In the data rows, 128 means zero.
Here are some points, one per row:
[100 110 120 134 106  94  72 171 180  81  57 139 112 144 108 144 173 165 103 125 105 131 144 134 182 130 141  69 123 148 131 146 155 186 121 129 190  82 189 106 114  91 132 142 108 189 131 134 195 102 154 128 165  95 141 100  44 111 151 133 106  94 102 136]
[ 89 152 112 134 179 119 106  93  88 134 107 118  99 125 143 141 108 123 121 162 155 158 233 144 114 149 101 114 112 159 118 140 113 160 156  65 164 141 147 128 147 136 134  89 120 112 103 115 100 156  71  85 138 125 145  90 119  71  96 161 203 191 112 112]
[110 196 114 120 132  88 150 126 117 167 151 150 119 149 204 111 166 117 181 188  85 132 127 146  92 147  88 126 122 154 116 139 104  93 105 160 185 103  92 103 125 119 136  81  97 125 110  89 160  96 112 161 117  96 164 108 155 151 130 132  56  76 121 161]
[ 92 122 173 121 143 194  82 124 179 149 136  98 148 122 144 171 182 103 107  63 121 187 152  89  57 124  97  59 167 163 167 132 110 116  94 161  77 156 101 151 111 148 127 149  93 118 133 130 167 126 111 189  87 143 119  88 175 149  89 119 160 108 123 112]
[101 163 172 146 124 112 147  77 110  81  86 112 148  75 159 129 165 198 126 118 150 105  31 140 144  94 158 112 166  86  94 155 139  98 135  68 162 136 148 146 138 124 105 161 153 154  98 101 126 138 107 136 113 172 147 107 202  95 139 136 118 116 147 108]
[192 136 136 125 143  71 108 120 165  77 109 148 182 129 150 154 141 115 113  64  84 107 148 175 141 103 149 134 137 153 167 154 105 140 172 115 120 126  59 144 152 120 165  88 103 111 129 112  21 128 168  97 165 175 121 115 101 144 150 126 123 125 136  96]
[ 95 132  91 138 103 179 153 148 119 118  54 134 111  69 204 106  88 115  81 124 153 161 175  72 148 142 124 218 117 112 132 130 122  66 133 201 134 137  85 149 117 110 127 155 173 155 129 135 112 134 112  79 126 139 165 107 160 167 132 149  72 168  96 119]
[188 101 153  94 124 108 155 142 167 110 113 143 113 142 181 160 115  72 164 152 143 157  67  92 134  95 240 147 135 108  87 178 130 131  92 139 125 128 119 121 146 121 154 147 111 116  81 106 152 152 112 113  84  92 176 146 129  80 141 113 169 156  90 133]
[179 143 116 139  96 153 155  97 161 152 140 110 163 149 130 110 138 174 120 148 118  95 120 123 122 130  71  89 140 112 102  86 124 155  49 122 141 102  84 192 138 138 176 168 181 137 136 119 162 139  83  56 123 107 103 116 112 136  73 114 100 154  97 179]
[135 138 209 109 116 190 135 123  82 137 156 100 139 132 117 173 116 101 180  92 114  83 143 171 190 105 131 150 121 114 102 103 131 176 148 168 119 117 100 106 136 128  96 188 132 151 153  80 125  87  77 148 134  45 133  90 112 155 164 131 139 117 144 130]
[146  95  95  94 160 128 139 189 113 118 142 164 164 175  81 130 104 143 113 149 141 158 134 145  93 135 110 126 156  63 144  90 110  73 144 112 134  87 150  84  98 162 110 191 101 178 103 129  87 139 111  92 173 155 149  74 109 164 162  66 146  91 144 181]
[135 124 143 103 149 161 143 168 106 143  82 106 189 153 121 115 130 132 175 138 159  91 153 119 113  41  48 143 131 196 111  90 149 166  87 135 113 182 113 126 126 162  88  71 143 135  80 178 162 119 153 141  66 159 116 165 131 124 155 113 128  96  94  81]
[109 101 159 141 119 153 124 147  90 128 187 146 165 155 145 134 121 154 156 122 164 106  94 134 161 147 101 143  65 113 153 255 123  83 125 127  94 121 109 150 145 127 101 130 123  98 147 162 213 109 127  94 159 156 123  95  88 112 115 107 131  88 122 116]
[164 163 111 119 151 125 161 147 121 102 122 133 108  95 113  35  96  83 154 107 140 121 169 132 178 187 141  86 125 105 175 116 120 150  54 126 178 141 155 152  87 114 115 144 100  91 169 129 101 120 142 135  92 186 155 168 132 116  95 141 174 128 169 112]
[135 125 123 145 112  54 135 132  69 142 188 138  81 131  74 126  92 142 104  88 109 139 151 104  79 103 102 193 193 134 150  86 152 141  99 122 137  87 121 161 131 160 137  99 137 127 160 151 164  96 191 156 134 128 172  49 120 119 134 137 152 136 140 106]
[116 135 113 179 143  61 171 105 136 137 115 143 124 169  81 154 148  77  61  86 167 116 126 106 109 179 113 137 123 159 107 180 159 172 145 140 141 133 105  94 115 133  86 194 147  82  89 158  71 150 144 122 150  86  91 174 143 104 120 127 112 100 154 121]
[197 142 127 135 117 165  44 145  62 133 171 157 107 148  66 142 152 112  80 129  91 195 138 157 169 117  60 164 133 162  91 134 130  93  90 128 118 128 188 106 107 105 172 121 134 124 145 127  82 136 122 165 137 151 120 165 163 103 111 115  91 138 100 115]
[116 145  73 180 148 155 126  95 112 139 118 148 125 132  92 122 149 175 119 136 110 141 138 133  98  94 242 149 121 128 105 100 108 158 151 180 108  82  96 102 113 151 131 138  96 107 162 149 126 138  93 120 135 192  81 176  94  85 150 159 170  86 149 109]
[145 126 181 169 125 121 154 139 163 119 163 115 121 125 161  98 109 201 112 110 119 159 113 167  81 156  87 133 172  60 129 109 131 105 126 180 104 183 151 115 147 107  92  74 111 146 117 114 138  86  93 132 111  80 144 186  74 107 104 132 105 161 102 148]
[ 81 108 137 130  88 131 111 117 152 145 129  92 177 119  86 156 135 101 195 170 104 115 161 131  85 175 144 149 128 125 136 118 161  13  72  99 167 125 122 174 133 108 133 135 155 159 118 109 130 102 123 158 106 107  81 164  84 110 168 127 118 186 145 116]
[118 139 128 126 120 112  90 120 158 136 156 119  54 162  91 155 108 165 220 134 160 133 128  13 165  84  96  73 173 113 192 134 126 139 120  94 131 153 137  47 127 140 153 118 128 100 128 106 110 133 130 126 143 151  95 143 101 157 139 170  85 141 127 127]
[156 110 113 135 113 105 157 128 136 159 143 132 109  78 167 119 123 137  98 147 151 102  79 144 134 112  99 113  85 197 129 118 154  49 196 155  92 104 160 179  79 132 125 153 113 126 151  90 117 155 120  66  89  73 147 156 129 171 182 150 201 115 148  95]
[107  94  66 126 146 119 133 114 159 129 153 132  98 117  89  85 144 107 104  95 136  70 137 149 112 108 153 180 110 137 165 142 142 177 133  97 113 114 171 123 161  77 142 104 125 108  98 127 138 172  46 187  89 172 154 123 142 195 124 137  95 178 142 149]
[128  98 140 128 119 124 150  85 135  98  33 123 105 138 178 147 116 119 173 155  87 151  32 111 175 203 127 159 122 155  97  98 156 135 160 128 121 143 137 128 134 139 127  90 122 129 151 168 138 112  82 140 147 142  80 123 131 177  88  89 170 123 174 148]
[134 145 191 113 135 185 179 143 114 144 149 112  91 139 144  96 160 131 127 126 155  86 113 131 110 173 232 104 157 197 108 128 106 134 145 100  87 138 150 123 145 109 111  94 117 137 126 165  90 138 199  84  88 125  46  65 149 131 128 106  88 135 103 120]
[ 67 129 112 135 128 127  89 141 119 177 174 150 142 108 111 159 101  95  63 121  78  52  89  98 197 160 156  94 109 111 144  85 123 147 150 125 125 140 107 114 167 135 107  91 104 165 117 150 108 169 161 120 154 159 156 169 176  98 131 113 178 125  91 151]
[122 125  57 103 141 114 152 157 132 129 167  92 154  97 121 138 137 168 140  93 173 176 143 115 118 157 155 149  45  95  94  89 133 172 140  91 131 166 127 121 103 104 175 113 103 118 119  77 153 105 194 143 187 119 117 164 187 145  95 129 129 156 145  98]
[106 133  85 114 112 101 105 121 167 119 169 139 115 103 193  96 129  78 130 146 143 189 122 166 130  89 120 121  70  98 137  59 146 175 163 110 109 137 158 141 155 178 115 167 172  81 143 156  88 124 151 167 121 153  97 101 114  69 128 137  79 148 115 139]
[154 115 150 124 129 146  78 114  83 116  98 142 121 107  88 169  99  84  98 160 133 108 117 176  70  99 129  96 117  73 140 134  86 125 183 118 158 138 121 100  71 120 151 122 182 137 150 162 164 158 196 126 132 102 189 163  75 176 101 142 103 109 171 175]
[122  97 140  78 117 144 134 113 146 120  76 105 159 151  98  64  96 152 120 193  91 115 166 121 135 103 126 114 168 109 115 209  93 114 150 143  62 109 137 155 171 139 118 124 154 123 162 113 140 121 155 176 174  53 112 149 188 119 143 127 139  96 138 146]
These points spread out most along one direction. Take the direction at right angles to it along which they spread out most. Go by this last direction. For each point below, how far along it does it lie, from 0 to 99? 50 is the average, and the first point above lies past it. One standard deviation of the points above along it is 16.
[122  97 140  78 117 144 134 113 146 120  76 105 159 151  98  64  96 152 120 193  91 115 166 121 135 103 126 114 168 109 115 209  93 114 150 143  62 109 137 155 171 139 118 124 154 123 162 113 140 121 155 176 174  53 112 149 188 119 143 127 139  96 138 146] 52
[197 142 127 135 117 165  44 145  62 133 171 157 107 148  66 142 152 112  80 129  91 195 138 157 169 117  60 164 133 162  91 134 130  93  90 128 118 128 188 106 107 105 172 121 134 124 145 127  82 136 122 165 137 151 120 165 163 103 111 115  91 138 100 115] 75
[ 81 108 137 130  88 131 111 117 152 145 129  92 177 119  86 156 135 101 195 170 104 115 161 131  85 175 144 149 128 125 136 118 161  13  72  99 167 125 122 174 133 108 133 135 155 159 118 109 130 102 123 158 106 107  81 164  84 110 168 127 118 186 145 116] 63
[106 133  85 114 112 101 105 121 167 119 169 139 115 103 193  96 129  78 130 146 143 189 122 166 130  89 120 121  70  98 137  59 146 175 163 110 109 137 158 141 155 178 115 167 172  81 143 156  88 124 151 167 121 153  97 101 114  69 128 137  79 148 115 139] 48
[192 136 136 125 143  71 108 120 165  77 109 148 182 129 150 154 141 115 113  64  84 107 148 175 141 103 149 134 137 153 167 154 105 140 172 115 120 126  59 144 152 120 165  88 103 111 129 112  21 128 168  97 165 175 121 115 101 144 150 126 123 125 136  96] 36
[109 101 159 141 119 153 124 147  90 128 187 146 165 155 145 134 121 154 156 122 164 106  94 134 161 147 101 143  65 113 153 255 123  83 125 127  94 121 109 150 145 127 101 130 123  98 147 162 213 109 127  94 159 156 123  95  88 112 115 107 131  88 122 116] 51
[135 138 209 109 116 190 135 123  82 137 156 100 139 132 117 173 116 101 180  92 114  83 143 171 190 105 131 150 121 114 102 103 131 176 148 168 119 117 100 106 136 128  96 188 132 151 153  80 125  87  77 148 134  45 133  90 112 155 164 131 139 117 144 130] 53
[135 125 123 145 112  54 135 132  69 142 188 138  81 131  74 126  92 142 104  88 109 139 151 104  79 103 102 193 193 134 150  86 152 141  99 122 137  87 121 161 131 160 137  99 137 127 160 151 164  96 191 156 134 128 172  49 120 119 134 137 152 136 140 106] 76
[101 163 172 146 124 112 147  77 110  81  86 112 148  75 159 129 165 198 126 118 150 105  31 140 144  94 158 112 166  86  94 155 139  98 135  68 162 136 148 146 138 124 105 161 153 154  98 101 126 138 107 136 113 172 147 107 202  95 139 136 118 116 147 108] 25
[179 143 116 139  96 153 155  97 161 152 140 110 163 149 130 110 138 174 120 148 118  95 120 123 122 130  71  89 140 112 102  86 124 155  49 122 141 102  84 192 138 138 176 168 181 137 136 119 162 139  83  56 123 107 103 116 112 136  73 114 100 154  97 179] 63
[ 67 129 112 135 128 127  89 141 119 177 174 150 142 108 111 159 101  95  63 121  78  52  89  98 197 160 156  94 109 111 144  85 123 147 150 125 125 140 107 114 167 135 107  91 104 165 117 150 108 169 161 120 154 159 156 169 176  98 131 113 178 125  91 151] 36
